In the rows, 100 means zero.
One hidden turn or mirror swaps the rows below in pairs. Which row is each named row swapped with?
The rows were stretched afterwards, more along some directions than others.
q_992: 115 63 112 85 102 85 103 92 128 88 121 74 84 92 91 76 116
q_895: 106 58 126 65 103 107 115 67 105 97 74 72 85 71 101 83 128
q_576: 109 71 112 85 107 92 106 80 130 81 112 59 76 80 91 76 100
q_333: 111 100 123 60 98 91 93 85 90 94 114 126 83 81 120 99 103
q_678: 108 75 115 67 87 120 114 90 88 96 70 71 103 77 102 92 126
q_583: 113 113 124 96 74 102 113 84 82 89 91 129 88 78 103 104 119
q_319: 102 63 119 81 105 84 99 103 121 86 112 64 89 86 87 87 99
q_233: 114 110 84 97 82 102 116 123 99 114 99 94 111 108 121 102 85
q_207: 105 130 116 122 102 125 122 75 65 127 84 112 109 88 103 108 96
q_868: 122 108 87 90 85 109 107 120 94 120 93 84 112 107 126 102 101
q_544: 106 96 129 102 82 95 113 80 90 88 102 113 81 81 108 104 105
q_79: 92 51 106 78 97 116 120 75 104 98 76 64 95 98 86 91 116
q_202: 96 107 121 121 77 94 124 81 89 98 92 121 87 86 96 97 108
q_105: 138 122 119 114 107 97 114 77 113 117 113 121 80 82 102 106 104
q_494: 106 78 89 110 104 129 136 80 88 122 70 65 114 100 89 88 92
q_50: 107 94 85 111 100 141 118 91 94 146 77 105 119 117 84 118 100
q_360: 98 50 105 75 108 115 116 81 108 99 70 69 102 89 104 86 109
q_758: 78 83 106 121 84 106 102 109 87 99 123 97 105 119 82 105 91
q_739: 114 73 119 74 108 88 104 86 128 81 116 72 72 83 94 82 110
q_793: 122 129 121 117 108 123 132 53 74 127 88 107 102 80 109 96 100
q_134: 81 105 124 128 87 102 102 94 82 90 126 93 98 102 78 102 93
q_88: 107 104 114 111 95 99 120 72 102 95 97 123 86 90 110 98 108
q_858: 100 84 74 105 100 139 121 94 84 121 71 80 121 115 91 103 95
q_211: 147 120 117 110 100 92 105 85 117 122 114 124 92 92 118 97 115
q_641: 105 99 130 111 89 96 121 75 97 88 98 105 91 85 99 102 108
q_870: 107 57 106 67 100 126 124 75 104 112 71 74 93 84 102 100 119
q_498: 136 138 127 108 106 87 111 75 109 109 105 108 91 79 110 89 103
q_742: 102 52 112 69 107 123 129 67 110 105 70 74 99 85 90 97 120
q_195: 153 117 132 88 102 83 104 90 117 111 113 122 96 78 118 101 100
q_861: 108 86 79 108 103 135 124 85 84 130 72 62 111 106 101 87 106
q_340: 139 133 109 109 97 94 104 91 116 113 116 125 89 91 114 105 102
q_756: 106 113 141 103 92 98 111 58 85 96 100 114 84 82 107 100 112
q_442: 111 102 120 59 102 99 102 90 93 105 104 110 97 80 127 96 92
q_24: 135 127 124 111 102 90 105 74 117 103 114 108 79 78 114 94 97
q_204: 107 128 117 109 104 122 108 70 67 110 97 116 106 90 110 105 97
q_327: 103 99 90 113 97 137 125 95 93 149 75 117 120 117 88 118 102
q_285: 110 98 126 108 83 87 118 76 101 89 96 111 77 81 102 93 119
q_401: 132 130 117 109 103 94 114 84 117 119 115 122 86 87 104 108 111
q_891: 109 100 89 110 97 138 114 97 89 151 88 122 120 120 100 123 100
q_367: 116 72 115 89 112 99 110 89 119 97 107 58 86 81 88 87 104
q_646: 129 85 112 78 102 91 124 92 132 93 119 63 89 84 92 81 118
q_822: 110 86 120 82 111 87 111 78 119 85 106 63 85 80 87 72 107
q_146: 110 75 116 75 104 89 95 96 121 81 119 64 87 83 97 81 103
q_387: 116 97 115 55 107 102 100 91 95 114 87 109 108 81 125 95 91
q_622: 106 126 96 108 80 89 119 117 100 98 113 88 105 101 113 91 92
q_84: 88 77 86 109 100 132 128 93 82 119 70 77 115 105 80 100 94
q_439: 72 90 125 122 85 97 105 103 83 89 118 94 101 104 77 98 91
q_769: 113 121 118 115 103 109 106 64 69 116 97 129 92 87 113 96 97
q_806: 90 62 118 80 95 114 121 81 94 105 67 61 101 77 96 83 115
q_943: 142 121 128 96 104 88 99 84 115 106 113 123 79 83 119 101 101

q_769 is swapped with -> q_861
q_88 is swapped with -> q_360
q_333 is swapped with -> q_868
q_233 is swapped with -> q_442

One hidden turn or mirror swaps the rows below in pairs. Which row is each named row swapped with?
The rows were stretched afterwards, more along some directions than others.
q_923: 51 130 117 93 115 91 84 91 80 115 68 107 101 100 57 138 102 80 105 100 105 79 71 118 105 125
q_227: 70 124 90 75 110 97 71 95 111 108 109 106 107 96 110 128 91 80 108 87 119 113 101 49 95 106
q_752: 50 122 66 99 103 72 96 84 114 105 110 98 92 107 70 125 89 71 137 94 79 102 95 87 94 128
q_154: 64 117 102 91 116 85 92 100 104 154 126 118 106 116 101 106 66 97 108 108 74 74 80 121 104 100
q_996: 102 97 126 102 117 127 96 111 99 101 111 116 94 122 79 123 71 101 109 98 101 62 87 93 79 127
q_642: 85 114 102 85 77 82 64 81 115 88 105 92 70 90 91 117 121 88 96 105 98 93 122 96 82 95
q_164: 63 130 108 123 107 86 80 65 119 85 113 120 109 106 57 86 102 78 105 116 112 77 120 94 87 116
q_971: 60 133 98 109 107 91 88 82 88 78 74 117 99 84 47 137 93 89 108 100 110 85 118 105 103 124
q_935: 73 138 108 113 119 115 82 95 90 109 105 147 117 116 104 123 111 81 117 87 101 59 91 120 82 118
q_431: 96 85 96 74 120 88 95 126 101 121 115 100 111 106 104 120 86 111 75 94 105 109 112 85 120 101
q_372: 60 150 102 65 104 82 76 85 78 102 64 110 106 126 74 113 114 73 113 65 96 111 117 94 96 102
q_513: 64 142 90 89 89 87 42 68 106 104 72 102 73 97 73 131 123 75 104 75 106 91 86 94 85 110
q_390: 74 134 79 94 99 87 68 86 97 89 74 116 67 94 67 118 104 60 94 81 94 93 95 89 89 111
q_466: 74 123 115 76 100 58 79 61 113 149 130 138 124 115 73 108 112 106 92 97 121 66 90 98 106 107
q_951: 66 119 86 78 92 55 102 70 107 94 106 123 92 80 53 116 108 96 115 75 71 91 99 116 134 101
q_509: 47 106 68 58 95 62 90 91 92 146 80 110 89 116 88 128 90 95 104 76 97 108 87 91 86 80
q_488: 64 112 108 76 98 98 82 107 101 133 110 151 117 109 120 126 114 99 117 79 93 95 88 116 108 87
q_71: 52 119 94 71 94 78 50 89 81 123 116 80 99 125 85 110 89 80 96 107 82 100 98 87 90 101
q_799: 74 109 93 97 86 93 62 105 100 111 129 145 110 106 92 140 111 66 106 94 70 90 124 94 108 121
q_361: 59 119 80 91 88 52 76 66 123 114 118 97 84 79 63 113 90 78 103 105 95 100 94 89 118 105
q_749: 77 120 106 84 124 85 101 107 76 113 87 87 92 106 75 124 74 82 94 93 64 93 98 120 100 129
q_316: 71 138 96 73 116 91 79 101 105 132 64 106 77 115 101 139 105 71 88 54 103 103 76 94 101 121
q_828: 72 127 85 94 101 75 69 43 115 104 100 67 71 104 75 110 91 89 95 104 109 74 105 95 81 119
q_846: 84 148 126 61 87 98 79 100 92 116 100 113 109 110 74 99 112 95 111 84 104 87 101 92 129 123
q_913: 67 145 109 77 126 106 82 113 90 116 73 136 108 121 87 131 86 79 127 70 75 89 81 90 92 115
q_444: 76 104 77 65 103 83 47 103 95 134 108 110 91 87 113 149 97 74 61 63 88 98 82 96 120 102
q_985: 81 109 95 98 119 90 80 78 131 69 103 130 97 99 71 110 108 82 106 85 101 84 92 76 81 106
q_660: 81 117 117 67 100 94 78 106 107 129 102 124 99 117 121 130 114 103 114 79 77 81 97 116 84 89
q_200: 59 121 116 76 77 85 63 94 73 133 113 113 109 108 69 110 108 99 97 96 94 98 81 110 137 94
q_937: 74 119 97 99 123 87 73 96 119 92 68 111 77 95 93 144 101 53 96 81 90 70 86 100 62 130
q_307: 52 155 98 85 122 70 81 80 111 100 74 89 91 137 72 119 92 77 131 85 80 108 103 77 69 120
q_953: 69 154 116 77 97 99 62 88 84 133 92 107 79 95 86 136 109 65 103 85 113 76 47 90 119 133
q_452: 55 145 107 76 126 90 98 83 92 146 103 122 113 107 96 127 82 89 113 81 99 80 87 113 125 126
q_250: 89 84 99 93 116 74 101 120 119 108 122 86 97 124 91 106 80 87 85 112 90 98 124 80 98 127
q_644: 58 134 79 103 116 60 89 55 109 95 103 77 74 97 60 101 88 79 102 111 95 88 111 102 92 118
q_841: 82 139 99 103 99 86 73 69 90 106 124 111 90 91 90 111 107 55 88 100 89 72 95 116 94 133
q_320: 72 140 74 76 127 64 88 110 88 96 76 85 74 121 84 131 92 76 122 66 43 117 89 95 102 109
q_135: 53 111 103 66 93 89 98 91 93 106 81 137 111 117 54 114 94 94 113 77 103 105 102 88 119 101
q_719: 72 148 110 73 110 111 77 77 91 133 111 105 117 109 76 106 118 98 122 76 135 99 67 77 121 110
q_408: 58 112 96 93 81 60 75 63 111 137 144 135 116 105 81 113 102 95 100 128 115 62 98 97 89 108
q_936: 73 123 92 102 91 83 72 72 110 122 130 102 87 76 79 100 80 84 81 118 110 88 101 99 124 107
q_162: 89 115 93 76 111 85 64 110 102 127 108 87 67 91 89 118 74 105 86 93 99 88 74 73 109 111
q_25: 76 100 84 79 97 60 85 100 93 109 110 97 86 120 53 94 76 84 93 106 68 77 94 105 98 118
q_750: 51 146 113 97 101 130 84 77 101 134 106 134 121 104 82 111 84 91 122 103 141 71 94 84 104 121
q_249: 95 107 99 57 103 93 102 108 81 132 131 114 107 108 92 113 92 108 108 85 100 83 75 104 122 111
q_824: 95 113 127 88 108 108 52 93 90 121 113 115 105 117 69 108 130 102 92 97 104 75 87 96 86 92
q_997: 87 112 81 82 87 69 89 74 103 83 139 97 89 78 58 115 89 91 110 114 103 86 104 82 110 126
q_118: 94 116 87 102 107 67 80 93 135 91 107 103 67 106 84 104 110 78 107 99 62 55 87 112 63 124
q_636: 82 113 84 87 127 87 123 91 120 94 125 124 115 91 94 89 84 101 128 88 81 112 116 89 104 101
q_791: 86 101 101 113 109 94 59 111 116 104 137 117 94 92 113 126 104 73 91 99 73 76 72 103 103 115
q_136: 59 141 82 60 88 70 69 97 85 158 129 139 104 120 107 119 82 97 120 75 76 92 88 88 125 104
q_879: 101 138 98 64 119 80 59 94 101 100 102 95 78 79 105 112 103 88 72 79 79 78 66 117 124 107
q_589: 57 126 56 108 122 78 98 71 121 97 89 116 93 104 67 111 82 98 121 85 86 92 118 97 75 93
q_948: 82 127 97 83 139 93 87 111 118 116 88 70 77 116 116 106 88 71 105 80 86 95 69 88 84 121
q_970: 58 120 88 73 80 59 77 99 90 107 95 81 62 96 80 115 72 68 91 119 57 75 83 129 113 127
q_60: 66 110 101 96 91 84 70 80 115 84 105 110 91 79 76 116 111 97 107 111 112 103 109 91 96 94
q_318: 65 129 91 71 117 88 89 79 103 134 92 94 100 119 104 135 74 98 111 75 85 86 103 105 106 123
q_542: 86 124 91 90 85 86 85 63 94 88 114 144 103 102 53 125 94 98 110 74 101 89 123 92 110 107
q_833: 54 113 101 89 78 83 111 57 106 128 119 126 96 78 58 87 91 93 116 124 125 75 88 106 102 113
q_163: 64 149 114 103 115 83 89 56 108 116 81 119 112 118 60 120 72 90 124 87 112 80 100 81 80 121
q_541: 87 105 93 110 117 101 102 108 108 122 78 102 79 126 104 121 67 67 93 76 96 86 96 95 79 125
q_191: 72 141 88 111 119 91 71 87 97 81 107 120 108 103 97 122 123 54 107 82 85 98 102 105 104 121
q_346: 62 115 111 100 122 94 99 99 110 128 92 147 120 110 81 119 89 91 101 80 96 74 96 119 108 114
q_772: 86 118 135 99 102 111 88 90 108 94 137 96 95 106 84 80 113 82 117 117 103 61 74 98 101 122
q_323: 34 158 80 65 86 48 81 55 100 130 79 102 88 99 63 118 94 74 119 80 95 106 91 96 117 115
q_557: 76 117 117 75 113 98 83 113 103 157 127 103 109 126 115 95 95 88 110 90 95 89 63 99 115 99
q_76: 99 90 124 102 101 122 92 118 109 127 136 117 99 106 106 109 97 98 109 108 106 67 84 101 91 107
q_268: 75 123 99 92 76 77 85 67 104 108 136 137 114 92 65 110 108 105 126 98 100 91 121 95 112 91
q_573: 101 122 106 76 108 95 64 97 104 110 130 129 111 86 84 112 90 79 77 85 107 72 81 85 131 132
q_938: 67 140 104 78 116 110 62 116 98 117 78 112 105 132 115 136 104 77 130 60 73 103 92 92 90 117

q_913 is swapped with -> q_390
q_660 is swapped with -> q_642
q_828 is swapped with -> q_318
q_249 is swapped with -> q_997
q_953 is swapped with -> q_320
q_200 is swapped with -> q_791
q_557 is swapped with -> q_361
q_719 is swapped with -> q_752

One hidden turn or mirror swaps the rows below in pairs. Which row is each named row swapped with?
The rows were stretched afterwards, more along some directions than others.
q_218: 97 110 138 101 131 105 121 118 73 118 124 101 101 109 102 143 88 98
q_271: 100 93 94 109 110 102 113 110 92 111 87 90 107 91 109 82 86 102
q_2: 87 82 93 121 99 106 123 99 82 112 92 106 73 104 96 88 115 111
q_238: 103 101 118 112 109 86 111 108 95 87 87 98 125 95 98 118 113 88
q_621: 84 110 113 96 99 97 62 86 96 116 98 110 94 99 99 105 96 119
q_217: 129 94 79 96 88 95 99 113 98 99 96 103 79 86 108 86 93 88
q_574: 121 99 93 96 97 95 94 118 105 94 94 103 96 88 111 96 75 89
q_611: 120 98 84 99 83 94 93 108 99 92 90 99 86 87 109 92 92 89
q_770: 99 107 131 102 133 105 123 109 78 116 121 99 108 107 102 138 98 97
q_759: 88 81 90 115 100 99 115 93 73 116 95 102 53 101 94 89 127 110
q_864: 82 107 104 100 94 100 57 78 111 119 98 112 94 100 99 103 106 124
q_273: 104 82 99 123 113 100 132 124 90 109 87 98 91 90 101 91 76 108
q_487: 132 90 88 98 90 95 106 123 99 96 98 105 89 83 108 92 84 85
q_896: 98 96 137 107 130 106 130 130 75 107 115 94 99 100 92 143 79 96
q_764: 107 96 101 115 120 95 130 118 89 115 93 97 95 94 112 82 85 112
q_183: 95 122 140 91 132 112 114 122 89 106 120 97 135 87 111 128 89 86
q_883: 128 94 81 98 87 96 92 116 107 97 94 106 98 82 110 92 82 87
q_949: 83 108 111 93 105 103 64 87 104 119 102 109 95 98 98 103 95 121
q_411: 86 113 108 95 99 96 61 79 105 116 96 113 101 101 97 106 106 119
q_32: 86 112 108 93 100 100 57 78 106 122 99 107 94 105 98 105 106 117
q_670: 88 121 141 85 137 110 111 115 70 107 121 91 115 102 107 139 86 99
q_679: 84 113 99 110 113 102 118 117 83 115 89 97 95 101 112 89 96 118
q_939: 85 82 100 113 106 102 130 101 79 107 100 104 68 100 98 84 116 106
q_983: 92 76 90 113 104 108 129 102 83 110 97 109 60 98 94 80 118 104
q_17: 94 109 132 92 124 109 116 114 79 109 119 92 115 107 96 139 89 87
q_192: 81 109 112 96 107 104 64 88 106 111 99 116 104 91 101 107 88 118
q_492: 102 98 108 110 105 88 124 105 98 93 90 98 105 100 94 116 121 95
q_700: 103 102 123 109 114 90 133 121 79 89 98 87 108 98 92 123 112 88
q_778: 89 108 96 110 117 114 93 100 106 121 97 101 99 104 119 81 95 108
q_472: 113 99 111 107 100 79 135 106 88 92 91 94 103 105 93 115 118 89
q_593: 105 96 103 109 119 95 134 116 83 118 96 94 92 99 111 82 94 100
q_331: 101 101 119 112 108 87 122 106 92 86 96 96 116 103 99 120 111 89
q_545: 130 97 84 99 90 95 103 114 101 95 98 104 87 88 105 95 86 91
q_818: 126 93 82 96 85 93 103 119 103 97 98 100 82 83 107 87 92 88
q_716: 87 80 89 114 98 99 118 103 83 113 87 103 62 95 98 82 123 105
q_62: 83 121 135 94 126 117 116 119 82 107 115 85 119 103 104 138 89 96
q_61: 130 95 78 95 87 96 98 113 103 100 95 103 89 79 108 86 92 85
q_55: 81 111 102 108 109 110 106 113 93 111 87 88 112 95 112 90 88 104
q_528: 79 114 110 95 95 98 69 78 101 109 97 109 92 103 94 107 106 116
q_577: 89 123 135 99 125 106 116 124 73 109 109 93 117 107 110 140 91 108
q_315: 84 106 105 103 103 101 60 81 108 116 97 115 97 98 96 102 103 123
q_754: 93 113 97 104 107 95 104 103 95 109 85 101 115 105 116 86 84 103

q_411 is swapped with -> q_217
q_55 is swapped with -> q_62
q_778 is swapped with -> q_183
q_983 is swapped with -> q_238

One hidden turn or mirror swaps the rows below in pairs. Which row is each named row swapped with?
The rows were stretched afterwards, more along some directions than others.
q_783: 143 57 109 87 104 84 75 143 108 128 119 91 162 106 131 69 103 97 89
q_618: 81 130 128 94 98 61 157 109 95 110 105 126 121 73 86 139 113 73 113
q_175: 88 117 166 126 107 93 122 126 96 93 109 114 82 92 165 84 96 88 77
q_656: 103 82 118 103 102 96 81 141 121 111 100 96 137 83 136 68 111 54 124
q_371: 126 131 67 84 50 82 139 127 102 90 78 130 156 85 121 128 91 93 120
q_906: 124 134 67 73 98 88 124 103 103 112 115 105 146 71 118 107 89 92 104
q_812: 105 77 118 93 108 83 115 131 101 108 103 113 148 61 104 99 103 84 119
q_600: 122 73 97 104 85 103 97 64 99 124 121 90 122 128 109 103 123 84 101
q_206: 87 91 101 108 101 95 72 107 114 95 96 82 136 79 91 80 122 84 105
q_924: 125 84 100 93 100 68 105 159 128 137 103 113 148 56 153 99 104 71 98
q_381: 147 83 108 104 80 97 106 107 97 106 112 99 134 108 123 97 108 100 110
q_155: 105 113 106 99 62 91 137 137 108 81 95 111 147 111 140 76 98 59 85
q_446: 107 124 92 96 109 75 115 145 75 79 92 88 140 92 102 56 75 97 63
q_873: 86 111 97 101 105 101 109 94 91 87 118 90 129 111 104 63 87 103 70
q_630: 124 85 101 91 114 79 114 105 132 118 101 119 163 45 106 119 103 119 138
q_773: 98 85 108 117 126 81 101 79 99 121 123 74 124 89 66 96 97 117 80
q_518: 138 121 90 92 56 110 84 144 95 119 84 91 124 126 120 58 102 69 98
q_264: 103 91 107 115 52 85 117 130 108 82 72 116 107 91 90 113 113 101 121
q_335: 104 119 91 84 101 83 160 98 92 101 128 121 148 86 104 136 92 86 93
q_673: 129 88 71 88 89 78 94 158 85 94 95 91 168 100 74 78 92 102 98
q_517: 134 113 78 101 82 83 98 110 83 102 94 80 149 127 91 72 82 86 79
q_857: 139 101 96 98 71 101 88 154 117 105 81 90 132 114 139 62 101 93 95
q_201: 120 111 103 113 79 93 126 76 98 115 116 99 96 101 137 117 113 67 90
q_940: 98 91 143 110 136 69 119 108 87 115 112 105 133 69 97 98 96 95 69
q_707: 101 114 118 94 89 97 116 138 92 118 98 98 121 112 133 80 108 31 63
q_920: 111 90 116 102 87 91 129 119 90 98 101 106 136 96 101 101 109 52 109
q_612: 79 136 129 96 120 86 132 90 73 92 124 114 107 79 122 83 95 111 83
q_723: 124 87 81 97 128 81 111 117 118 132 108 112 143 58 121 115 102 111 125
q_236: 75 120 103 120 68 73 129 122 121 91 77 127 94 70 93 139 110 118 131
q_785: 109 106 91 99 107 70 86 140 125 133 105 99 135 54 120 87 97 97 103
q_620: 91 106 94 90 100 72 100 112 117 86 111 97 151 51 78 75 101 98 129
q_845: 91 99 91 97 91 83 144 115 113 102 95 133 142 50 114 146 106 131 125
q_304: 107 111 136 117 133 85 125 139 99 124 93 99 99 95 147 62 81 88 66
q_430: 121 85 134 106 123 89 120 81 107 112 133 101 126 80 119 98 93 120 100
q_414: 94 124 78 90 67 97 111 128 115 82 91 117 130 69 98 98 94 114 118
q_67: 85 95 131 124 137 54 140 130 92 103 113 111 115 58 107 110 91 95 62
q_968: 126 96 90 118 70 95 97 140 91 88 66 89 110 111 120 67 106 85 107
q_705: 91 105 137 91 107 85 144 138 108 110 100 123 122 77 114 107 94 64 100
q_703: 72 134 136 120 103 102 123 87 99 83 98 110 86 80 122 107 109 112 86
q_898: 68 128 128 115 132 74 147 134 100 98 97 120 112 72 149 81 80 101 71
q_478: 126 74 96 89 96 57 84 135 91 122 110 90 171 102 93 87 122 93 105
q_694: 85 78 96 113 102 75 93 97 93 120 115 94 129 115 106 102 120 87 85

q_906 is swapped with -> q_446
q_517 is swapped with -> q_371
q_201 is swapped with -> q_968
q_381 is swapped with -> q_920

